T: rows in 3 groups, each row roughly a mix of its group's directions (one row in no group):
T (142 x 14):
[[-18 -40  25  25   0  27  -1 -20 -17 -61  -8 -11   9 -28]
 [ 14  -1 -18 -24  44   5 -16  48 -41  12  14 -20  14  34]
 [ 19  27   9 -16 -18   4  64  15 -28  46  -8 -17   3   5]
 [ 42  20 -32 -49   5 -15 -18  -8 -41 -22  21   9   5  20]
 [-14 -17  24  43  20   6 -35   6  30 -52   4 -11  29  11]
 [ 18  24 -14 -47   5  -2 -29 -11 -24  32 -20  -7 -52 -18]
 [  9  18   9  -7 -26   5  43  -5  -2   5 -26  73   0 -14]
 [ -9  -2  38  27 -23  20   2 -10 -37  -9   5 -56  24 -31]
 [-14  48  -8 -15 -26 -17 -21 -16 -12  38 -45  25 -22 -12]
 [-29  30   4  16 -27 -18 -18 -18  26   4 -41  47  17 -27]
 [ -5   5  17  -2   1  60 -18 -19 -31 -26  22 -27  43   0]
 [ -6   8  -2   4 -19  -5  15 -18  -2  13  -5  52 -51 -54]
 [ 16  24  23   0  14  47 -41  34   9  19  35  32   2  -8]
 [  6 -24 -18 -23  -4 -47 -14 -16  30  -8   8  10 -52 -37]
 [ -1   8   6  19  15   9 -36 -33   2 -41 -39 -20  48  13]
 [ 38  -2 -41 -33  10 -34 -21  21 -25 -12  33  18 -24 -12]
 [  2   0 -27 -29  28 -44  28  -4  18  10 -20  35 -34  33]
 [ 30 -14  24   8   5  35  30  -7  17 -35 -15 -11  37  46]
 [-42 -10  16 -13  34   5  -3  -7 -33 -40  32  29 -33  -9]
 [-46  10  13  24 -20  19  27 -47  -5  17  16 -35  -7 -27]
 [ 36  -6 -27 -34  13  14 -29 -24 -10  16  26  -5 -55  20]
 [  8 -27  11  15  22  35  -2   4 -24 -28 -13 -30  56  30]
 [  8  28 -25 -18  10 -41 -19  17  37  18  -3  33 -26  40]
 [  5  22  10  19 -28 -16   2 -17  32 -44 -32  47  29   4]
 [ 24   1  27  49 -33 -14  33  12 -10  22 -25 -27 -13 -31]
 [-45  40   9  24 -23   8  12 -54   2   9  -9   8  13 -31]
 [-15   2  29  -1  11  23   9 -27 -21 -48   0  44  -7 -47]
 [-18  30  20   1 -17  -9  34  19  13  -1 -71  -8  16  16]
 [ -3 -30 -12  -8   2 -50  -6  35  42  18 -12  44 -15   7]
 [-17  -9 -20 -17  13   6 -12  -9  35   0  61  33 -32  28]
 [  0  48  -1   4 -42 -29 -20 -18  -5  44   0  -7 -13 -39]
 [-22 -12 -24  12  18 -56 -12  24  57 -10   5  13 -13  13]
 [  2   9  30  22 -23   4  30   6 -49   3  34   2 -11 -52]
 [-10 -45  -5   7  45   6 -34  19  -3 -42  29 -28   3   7]
 [ 16  10 -21 -22 -30   2  16   1  -6  78 -11   6 -23  -9]
 [ -4 -12  33  27 -23  36  42 -19 -12 -37   1 -11  39 -17]
 [  3  -4 -33 -20  -4 -34   7   9  34  28 -22  42 -49  -1]
 [-22  -8  24  24 -17  40  46 -29  18  -6 -14 -16  31 -30]
 [ 11   0 -30 -14  -1 -46 -15   0  34 -10 -10  64 -19   8]
 [ 10  40  25  31 -34 -37   8  -3 -44  11 -13 -25  10 -22]
 [-26  38  20  60  -8 -21  -6 -34 -15   3   0 -27  25   1]
 [ 18   1   7  -4   9  15   7  70 -39  -7  10  14  21  38]
 [ 27  20  22  23  -7  36  -4 -28 -34  -6 -13 -58  16  -9]
 [  6 -33  -2  -9  44  12 -11  38 -35 -17  46 -12  25   6]
 [ -1  11  27   2  -2 -19  22   2  -8 -55 -26  49 -18  33]
 [ 28  -6 -41 -34   3 -50 -24   9  20  12 -16  23 -35   5]
 [ -2  11  13  -5   5  41  56 -40  22   2  -4 -13 -20  38]
 [ 16   3  18  -9  22  40 -17  43 -52 -24  24  -7  25   6]
 [ -8  14 -16   2 -32 -29  39 -26  35  42 -26  23 -19  10]
 [  3  17 -13 -15 -24  22  -4  -1 -43  55   9 -51  -3  -7]
 [ 12  -9  -3  22  -4  33  13 -52  -5  24  58 -19   3 -18]
 [ 36 -28 -38 -37  22 -33  12  25  -1  10   9 -34   0  29]
 [ -3  10   2  -3  22 -24  30  17  32 -16  -5  55 -16  49]
 [-13  12  -3  43   3 -51  50   0 -22 -38   8   7  -1  -2]
 [  3 -21 -20  15 -18   8  25   6 -18 -41 -37 -13  47  37]
 [  5   4  -8  15  25  -5 -62  12   4 -24 -15  10  56 -18]
 [ 13  18  18   7 -35  20  33 -29 -27  25 -40 -13  12 -41]
 [ 16 -25  25   0   6  25  15  38 -54   3  33 -19  33  -4]
 [  7  15   0 -19 -42  31  17 -37   7  37 -10 -24 -26 -40]
 [  4 -18   5  30   8 -26 -45  28  63   6   9   5  -8 -18]
 [-39  10  31   4 -18  12  11 -13 -23 -24 -56 -11  -3 -40]
 [  3  20 -18 -33  -9 -33  42 -31  18  15 -12  36 -41   9]
 [ 40  13  -6 -38  -6 -23  16  43 -38  33  11 -17 -22   1]
 [ 29  15  -8 -34 -30  51  10 -20 -19  33 -35  -9  -3  15]
 [ 17 -53  -9 -23  32  32  24  27 -27 -23  12   7   0  28]
 [ 21   1 -11 -31  18  -4 -36  21 -23  18 -48 -42 -10 -26]
 [-13 -30  15  17  29  11   3  40 -27 -18  58   2  18 -21]
 [ -7  -5  16  14 -24  10   0 -45  37  11 -22  37 -23 -47]
 [  4   5 -37 -43  10 -25 -23 -16  36   8 -33  15 -15  40]
 [-16 -19  19  30   0  -7   6  40 -11 -57  26  15  33 -19]
 [ -4 -32  -4  35   5 -60  10  49   2 -18  18  -8  -1 -16]
 [  7 -19 -21  11  36   2 -36 -10  60 -19  20   8   9  34]
 [ -1  36   2  13  23 -56 -43  16  13 -11 -28  25  12  15]
 [  8  -5   0   2 -29  -7  33 -43  37  20 -43  37 -15 -13]
 [ 20  -9 -21 -49  15   3  30  19 -18  31 -19  17  -2  51]
 [ 36   2 -29  -8 -21 -22  25  36 -37  -8  32  35 -17 -19]
 [ -5   7  44  29 -13  36   8 -19 -30  -1  -4 -52  27 -16]
 [-19 -28   0  -3  20  53   1  34 -16 -12  49  15  27  -3]
 [ 46 -15  21 -15 -17  14   9 -23 -39 -35 -17  -7 -34 -30]
 [-12  -5  25   5   9  30 -26 -13 -28 -42  27  -5   7 -58]
 [-28  18  12  17 -42  30   6 -18 -22  49   8 -26 -21 -25]
 [-13  25 -16 -13  11  -5 -28 -51  33  36   6 -32 -33   4]
 [-21   3  14  43 -15 -17 -40  -8  41 -30  19   8   3 -41]
 [ 19  -3 -27 -34  42  10  -4  17  23  15 -22   1 -13  59]
 [-11  14  28  43 -17  16  -3  -7  -7   1  27 -28 -19 -62]
 [ 35   1 -31 -18  30 -49 -20  18 -13 -22  15 -27   7  33]
 [ 21  -4 -10 -43  -1  -2  24  27 -60  19  35  12 -16  -9]
 [  8  10  16  -5 -16  28  53 -28 -21  31  11  16  11 -48]
 [-43  37  34  20  18 -10  -4 -36  26 -26 -15  14   1 -32]
 [  2  36  16  11 -50  -7  21 -23   4  26 -34  19  14 -42]
 [ 13   7  -9 -35  25  26  13  34 -51  34  27 -19  -6  17]
 [ 23  -3  15   6   7  -8  20  36 -57  -1  47 -32  11 -12]
 [-31   4  -7  35 -15 -23   0 -45  55  23 -26  -7   1   1]
 [ 16 -15 -25 -49  26 -32   3  10 -40 -13  -6 -13 -41  20]
 [ 39 -38 -11  -1  25  -6 -10  26  -7 -33  -6  51 -19  25]
 [ 59  -3  -5  -3  23 -33 -47  14  -1 -21  -6 -32 -13  14]
 [-13  32   0  15  -4  -7   7 -42  43 -12 -44   6  13  43]
 [ 13  24  -5   1  -1  11  -2 -43  18 -20 -26  70   6  17]
 [ 16  10   7  -7  -3 -42 -32  -2  -1  24  19 -19 -47 -51]
 [  3  -9  -8   1 -18  -2 -31 -45  21  40 -47  -6 -31 -25]
 [ 11  -3 -25 -33  46  31 -22   0   0 -19  17  16  26  49]
 [-26   4  -5  26  44 -34 -59  13  15 -17   8 -11  22   2]
 [-16 -11 -15  21  17 -46 -28  54  -4 -32   4  -1  22  24]
 [-25  17  23  34   7  20  60 -21  -7  14  -6  -8  42   9]
 [ -6  29  -6 -24 -32  13   9 -26 -37  35  14  -3 -16 -53]
 [-19 -47  14  17  21  23   9  -5 -24 -47  45   9  10 -15]
 [ 24  -1  -2 -33   1 -12  15  19 -62   3  43  28 -11 -20]
 [ 15  19  -8 -25 -16 -30  10 -26  55  -3  16  37 -38  -7]
 [ 64  -5 -20 -21  11  21  10   2 -56  -2 -17   0   5  15]
 [  7  -5 -11  11 -16  15  38  34 -14  53   5 -29  36  26]
 [-10 -11 -27 -26   3 -49 -27  10  28  22   0   4 -52 -24]
 [  3 -17   5  15  54  -1 -27  15  20 -45   0 -12  31  38]
 [-14 -25   8  23  -1 -20   9 -48  37 -49 -20 -30   3   9]
 [  6   1  -6 -17  -1  40  25  -1 -41  61   9 -35   4  -6]
 [  9  -2  20   0 -11  51  40  38 -34  30  30   1  11  -1]
 [  5  30 -16  -1 -29 -46 -29 -21  34 -19 -31  37   2  -6]
 [-54 -25  14   4  31  34  13 -11 -16 -12  34 -10  10 -38]
 [ 15 -42  16  10  11  20   9  -8 -50 -37  40  -6   0 -29]
 [ -9 -17  -2 -32  39   0 -19   4 -17 -30  45  21 -48   8]
 [-35  19  44  14 -12  13 -35 -12  22  -6  47  -4  16 -31]
 [  4  -3   3   3  19   1 -68 -39  42 -15  -5 -10 -16 -21]
 [ -5  17 -38 -42 -11 -37  27 -12   5  19 -26  21 -37  23]
 [ -3  36 -39 -37  -4 -31  16 -19  15  -5 -15  14  -9  53]
 [ 11 -13   4  11  18  -5   3  29 -59  17  13 -46  30 -27]
 [  4  -4 -22 -18  23 -17  15  -1  28  61 -18  36 -35  11]
 [ 15  16 -20   3 -20 -26 -45  12  -2   9 -68   0   2  20]
 [-17  -8  10 -31 -28  40  54 -14 -24   7   3  27 -28 -19]
 [  3 -16 -19  -5  44  -2 -25  17  49 -18  11  -8  -3  54]
 [ 22  48  -2 -12 -30 -10  32 -14  30  45 -20  29  -2  11]
 [  9  -2 -45 -46  14 -23 -15  -6  15  23 -18  21 -51   3]
 [ 26   6   1 -20  26   6  20  13  10  37 -24 -15  12  67]
 [-40 -14  40  36 -11  44  36   2 -15  -5   7   3  27 -18]
 [-29  31  30  36 -20  -7  32 -34 -21   4  43  -1   3 -21]
 [-33 -21  -8  20   7 -46  -4 -35  47 -16 -13 -13 -33   5]
 [  2  29  14   0 -35   1  28 -16   7  43  19 -17   6 -59]
 [-27  24  12  31 -25  13   3 -55  24  16 -33  17  15 -25]
 [-14 -31  23  34  21  16  -6 -16 -29 -49 -13  -2  33 -32]
 [ 10  -1 -28 -39  30  21   1  18  -9  54   2 -43 -13  15]
 [  1 -14  11  26  23  16 -25  17 -11 -35  32 -48  44   6]
 [ -1  19  -4  -5 -17  26 -37 -46 -24  32 -27 -25   5 -39]
 [ 10  -3   6   5  -8  20 -29 -33  36  21 -66 -26  -5   5]
 [-10 -50  12  15   5  17  22  29 -41 -30  26 -21  26 -16]]
which group is each row in? (one row of each group first):
[  9  19 -19  -8  -1 -48   9  31  40  -1   6  44  -8  40] => S
[ 23  -8 -40 -53  18 -21  -8  27   8  16   5  18  -6  45] => Q
[  8  23  -3  20 -38   2  10 -45  51   7  11  40  -5  19] => Y

[-21  11  -3  28   3  -7 -25 -59  45   3 -32 -21  16   6] => S
[ 26  21   6  -4 -42   6  32  42 -10  13  -5  54  17   8] => S
[ 26   2  14   9  -3  32  17   3 -57  14   5 -56  -1 -21] => Q
[ 47 -15 -10 -22  -3 -27 -10  39  41  -5   6  36 -21  20] => S
[ 14   9  35  13 -24  19  10 -24 -38  26 -21 -41 -14 -40] => Q
[ -3  42   0   0 -24  25 -13 -61  24  -9 -24  33  -9  -6] => Q
[  6  33  -3 -14 -42   1  18   2  -1  44 -61 -15   0  -9] => Y
[  6  10  14 -15  11  35 -29 -10 -10 -18  17 -39  53  38] => Q
[-21  37 -11  -8 -12 -17  -4   1  54  22 -36  41   3  22] => Y
[ 20  -8  24   8  -5  59   6   4 -50  -9  12 -21  39  -5] => Q
[  4 -20   0  13  25 -24 -27   8  20 -61  -4 -28  18  39] => S
